In the data rows, the value 128 means zero.
Here are some points, one per row:
tensor([154., 129., 182., 169., 123., 175., 148., 129., 122., 151., 152.,
        130., 135., 73., 155., 121., 139., 140., 128., 159., 172., 126.,
        142., 150., 169., 135., 116., 105., 188., 91., 125., 172.])
tensor([131., 151., 67., 81., 119., 121., 90., 159., 179., 128., 179.,
        54., 95., 138., 98., 140., 70., 30., 116., 171., 149., 140.,
        109., 131., 156., 134., 127., 138., 146., 75., 132., 75.])
tensor([119., 82., 147., 116., 182., 174., 142., 74., 142., 112., 79.,
        84., 149., 131., 172., 89., 133., 120., 181., 136., 194., 156.,
        139., 114., 111., 145., 156., 116., 117., 126., 168., 123.])
tensor([120., 98., 116., 130., 83., 159., 153., 82., 145., 160., 136.,
        128., 139., 207., 146., 90., 50., 130., 114., 166., 165., 160.,
        90., 147., 107., 130., 71., 148., 212., 152., 143., 108.])
tensor([138., 93., 164., 93., 111., 142., 143., 64., 94., 125., 163.,
        73., 99., 159., 145., 170., 137., 167., 119., 91., 139., 170.,
        103., 140., 92., 81., 154., 120., 117., 107., 112., 155.])
tensor([192., 108., 114., 82., 140., 95., 119., 138., 128., 80., 155.,
        128., 67., 98., 129., 139., 128., 133., 104., 86., 126., 155.,
        150., 163., 85., 77., 110., 175., 190., 131., 134., 142.])
tensor([148., 130., 164., 139., 176., 176., 141., 126., 187., 100., 125.,
        110., 148., 102., 130., 170., 140., 107., 110., 103., 86., 124.,
        151., 184., 134., 139., 98., 81., 118., 186., 101., 121.])
tensor([149., 137., 170., 166., 134., 153., 134., 149., 86., 122., 113.,
        122., 55., 140., 102., 82., 136., 131., 106., 194., 104., 109.,
        162., 104., 105., 116., 150., 159., 87., 148., 112., 118.])
tensor([174., 132., 120., 97., 144., 187., 76., 106., 120., 175., 96.,
        59., 121., 126., 84., 79., 213., 43., 100., 112., 115., 80.,
        92., 59., 107., 133., 107., 130., 176., 111., 172., 145.])
tensor([195., 108., 152., 103., 83., 180., 94., 107., 122., 126., 156.,
        195., 149., 152., 74., 139., 110., 181., 180., 91., 153., 167.,
        146., 121., 142., 115., 101., 123., 108., 105., 118., 181.])
tensor([180., 129., 117., 200., 131., 119., 133., 139., 159., 105., 105.,
        144., 131., 173., 156., 99., 150., 147., 139., 40., 145., 91.,
        106., 117., 153., 157., 83., 137., 86., 83., 138., 57.])
tensor([130., 139., 78., 141., 213., 168., 147., 193., 86., 169., 118.,
        190., 120., 153., 144., 172., 92., 86., 138., 134., 112., 194.,
        145., 106., 117., 136., 151., 157., 126., 150., 137., 157.])
tensor([47., 89., 152., 152., 154., 103., 142., 218., 170., 179., 147.,
        106., 139., 104., 126., 159., 126., 118., 133., 117., 186., 119.,
        124., 103., 70., 118., 81., 138., 108., 93., 95., 174.])
tensor([57., 185., 151., 134., 201., 139., 111., 131., 106., 107., 102.,
        138., 106., 152., 118., 120., 164., 152., 90., 133., 149., 158.,
        153., 144., 179., 97., 43., 111., 140., 173., 123., 99.])
tensor([75., 114., 158., 158., 49., 142., 129., 113., 93., 154., 139.,
        153., 113., 136., 131., 129., 143., 98., 127., 115., 118., 126.,
        161., 117., 106., 113., 169., 118., 117., 120., 112., 109.])
tensor([121., 73., 165., 128., 106., 91., 114., 139., 87., 94., 184.,
        102., 134., 157., 148., 92., 129., 116., 129., 139., 107., 142.,
        141., 146., 186., 175., 104., 151., 115., 119., 140., 141.])
tensor([100., 160., 78., 101., 84., 160., 159., 116., 143., 113., 82.,
        96., 162., 131., 158., 101., 136., 141., 106., 152., 126., 190.,
        147., 77., 125., 159., 150., 160., 135., 76., 127., 127.])
tensor([128., 138., 134., 133., 136., 88., 76., 145., 122., 183., 104.,
        175., 136., 138., 125., 105., 179., 150., 135., 118., 88., 148.,
        126., 130., 172., 161., 151., 167., 163., 74., 90., 93.])
tensor([134., 161., 163., 181., 88., 141., 77., 98., 209., 97., 116.,
        174., 100., 109., 127., 168., 158., 103., 105., 116., 137., 161.,
        85., 182., 157., 147., 187., 144., 126., 158., 139., 145.])
tensor([152., 99., 94., 124., 145., 133., 118., 159., 108., 116., 81.,
        100., 66., 127., 242., 159., 103., 150., 154., 129., 140., 84.,
        124., 109., 179., 165., 181., 128., 146., 125., 73., 121.])
tensor([138., 132., 107., 119., 167., 95., 110., 101., 108., 106., 157.,
        159., 123., 177., 141., 155., 159., 138., 137., 191., 174., 113.,
        82., 119., 159., 140., 154., 66., 161., 100., 157., 176.])
tensor([151., 95., 147., 137., 117., 100., 135., 145., 188., 161., 104.,
        154., 110., 86., 122., 130., 155., 141., 117., 184., 92., 127.,
        140., 109., 133., 43., 117., 145., 114., 65., 150., 98.])
tensor([149., 179., 186., 155., 101., 90., 140., 161., 107., 114., 91.,
        122., 151., 131., 135., 128., 96., 89., 145., 128., 86., 162.,
        74., 154., 143., 88., 118., 160., 130., 139., 75., 162.])
tensor([92., 85., 135., 151., 166., 127., 111., 88., 118., 153., 110.,
        173., 155., 145., 150., 146., 95., 95., 99., 104., 101., 84.,
        149., 180., 83., 164., 145., 166., 92., 117., 141., 112.])
tensor([123., 121., 106., 169., 122., 48., 111., 116., 134., 123., 100.,
        144., 141., 167., 47., 132., 154., 112., 101., 131., 175., 113.,
        160., 92., 120., 144., 161., 158., 123., 122., 98., 170.])
tensor([172., 124., 128., 127., 127., 102., 150., 130., 94., 113., 147.,
        149., 113., 111., 115., 122., 152., 84., 179., 151., 193., 116.,
        181., 124., 104., 147., 107., 113., 139., 122., 56., 72.])
tensor([106., 168., 133., 141., 105., 159., 147., 111., 98., 92., 195.,
        102., 96., 122., 128., 109., 144., 129., 111., 129., 146., 101.,
        166., 162., 118., 108., 127., 189., 86., 125., 155., 150.])
tensor([169., 151., 145., 145., 125., 59., 160., 80., 122., 139., 140.,
        150., 186., 104., 156., 130., 87., 83., 103., 121., 113., 158.,
        150., 37., 139., 128., 98., 86., 96., 180., 123., 162.])
tensor([132., 149., 112., 105., 75., 125., 148., 122., 101., 145., 124.,
        127., 112., 103., 119., 121., 72., 119., 104., 63., 129., 74.,
        211., 146., 199., 103., 132., 112., 124., 125., 172., 159.])
tensor([103., 79., 139., 86., 102., 141., 160., 177., 122., 113., 115.,
        144., 133., 155., 111., 151., 198., 78., 186., 111., 95., 122.,
        135., 151., 193., 88., 138., 135., 101., 195., 126., 102.])
tensor([161., 79., 97., 140., 102., 161., 96., 179., 115., 135., 119.,
        91., 184., 98., 89., 147., 108., 170., 61., 162., 152., 77.,
        102., 105., 111., 107., 148., 127., 100., 172., 67., 125.])
tensor([138., 102., 139., 175., 168., 113., 103., 101., 114., 113., 159.,
        73., 125., 130., 109., 135., 97., 159., 185., 144., 35., 95.,
        153., 109., 136., 110., 103., 174., 147., 131., 137., 156.])
tensor([112., 126., 162., 86., 99., 129., 127., 157., 136., 116., 164.,
        139., 91., 92., 96., 123., 139., 184., 167., 114., 82., 145.,
        146., 108., 121., 213., 118., 94., 172., 133., 137., 128.])
tensor([133., 116., 54., 154., 131., 148., 196., 106., 164., 135., 167.,
        112., 123., 125., 154., 144., 172., 122., 108., 146., 76., 121.,
        112., 154., 135., 182., 88., 112., 104., 126., 138., 159.])
tensor([150., 160., 98., 113., 138., 149., 90., 188., 129., 134., 124.,
        87., 169., 174., 133., 51., 117., 142., 126., 128., 117., 179.,
        129., 167., 83., 144., 141., 40., 74., 92., 152., 146.])
tensor([91., 103., 129., 107., 184., 146., 144., 88., 127., 78., 129.,
        134., 118., 61., 47., 138., 76., 152., 98., 101., 112., 193.,
        113., 110., 205., 141., 118., 142., 84., 130., 124., 82.])
tensor([111., 125., 107., 168., 116., 102., 122., 135., 158., 120., 109.,
        117., 158., 145., 152., 160., 169., 167., 124., 90., 146., 176.,
        175., 133., 110., 107., 145., 105., 174., 175., 146., 88.])
tensor([105., 117., 140., 172., 90., 144., 133., 133., 110., 121., 55.,
        131., 52., 144., 95., 177., 95., 114., 136., 101., 92., 105.,
        118., 119., 110., 153., 106., 61., 160., 126., 151., 120.])
tensor([128., 201., 137., 130., 133., 179., 127., 130., 98., 99., 190.,
        137., 172., 110., 158., 146., 118., 151., 163., 64., 148., 102.,
        108., 115., 115., 121., 137., 170., 182., 114., 113., 122.])
tensor([80., 143., 152., 110., 139., 111., 99., 110., 119., 92., 132.,
        127., 113., 88., 154., 117., 109., 118., 127., 129., 142., 141.,
        54., 117., 80., 112., 100., 97., 73., 116., 104., 131.])
There is one direction along which these points spread out most. Take the direction at right angles to it along which they spread out most. Go by this last direction. How far along it is each point below, from 0 to 99? 50 is the average, and the first point above lies past it. One standard deviation of the points above along it is 16.
tensor([98., 126., 33., 111., 102., 126., 94., 122., 151., 84., 117.,
        145., 157., 75., 145., 57., 138., 106., 168., 153., 107., 113.,
        115., 128., 107., 121., 118., 134., 166., 161., 124., 143.]) 50
tensor([87., 146., 129., 115., 110., 146., 65., 89., 105., 154., 182.,
        123., 154., 134., 134., 200., 136., 154., 103., 143., 92., 123.,
        156., 113., 139., 93., 131., 100., 121., 135., 117., 79.]) 53
tensor([130., 129., 107., 184., 126., 66., 154., 120., 70., 159., 102.,
        80., 143., 79., 119., 119., 126., 157., 161., 102., 148., 148.,
        91., 206., 132., 141., 165., 88., 160., 124., 157., 125.]) 56
tensor([148., 161., 120., 132., 164., 121., 176., 110., 125., 141., 119.,
        112., 138., 132., 86., 134., 114., 138., 191., 162., 133., 92.,
        118., 122., 72., 110., 192., 129., 96., 109., 107., 83.]) 39
tensor([114., 115., 137., 90., 139., 130., 93., 146., 152., 70., 91.,
        158., 204., 130., 130., 102., 99., 111., 86., 161., 117., 119.,
        167., 162., 106., 118., 130., 105., 157., 65., 165., 163.]) 53
tensor([115., 172., 106., 54., 155., 122., 183., 84., 183., 177., 104.,
        102., 118., 174., 112., 90., 120., 142., 124., 138., 123., 104.,
        119., 158., 114., 141., 122., 121., 135., 120., 33., 192.]) 54
tensor([155., 110., 105., 91., 110., 114., 139., 133., 65., 189., 106.,
        168., 130., 76., 135., 171., 157., 127., 109., 143., 133., 126.,
        70., 166., 133., 120., 107., 163., 92., 138., 153., 94.]) 39
tensor([142., 185., 167., 82., 111., 93., 100., 127., 157., 153., 94.,
        109., 129., 126., 154., 181., 112., 170., 173., 165., 153., 125.,
        170., 131., 118., 175., 74., 175., 73., 195., 208., 127.]) 54
tensor([110., 128., 148., 88., 122., 111., 235., 178., 133., 70., 129.,
        159., 167., 162., 108., 150., 151., 141., 84., 143., 124., 65.,
        85., 86., 119., 133., 162., 127., 150., 126., 180., 97.]) 42
tensor([97., 126., 68., 144., 121., 121., 112., 137., 151., 160., 132.,
        178., 105., 135., 118., 87., 118., 152., 151., 110., 154., 91.,
        74., 89., 144., 63., 137., 116., 87., 158., 136., 178.]) 40
tensor([146., 121., 169., 123., 159., 103., 121., 137., 166., 173., 189.,
        159., 93., 130., 164., 53., 106., 141., 90., 108., 126., 120.,
        109., 112., 98., 136., 200., 115., 135., 188., 133., 66.]) 47
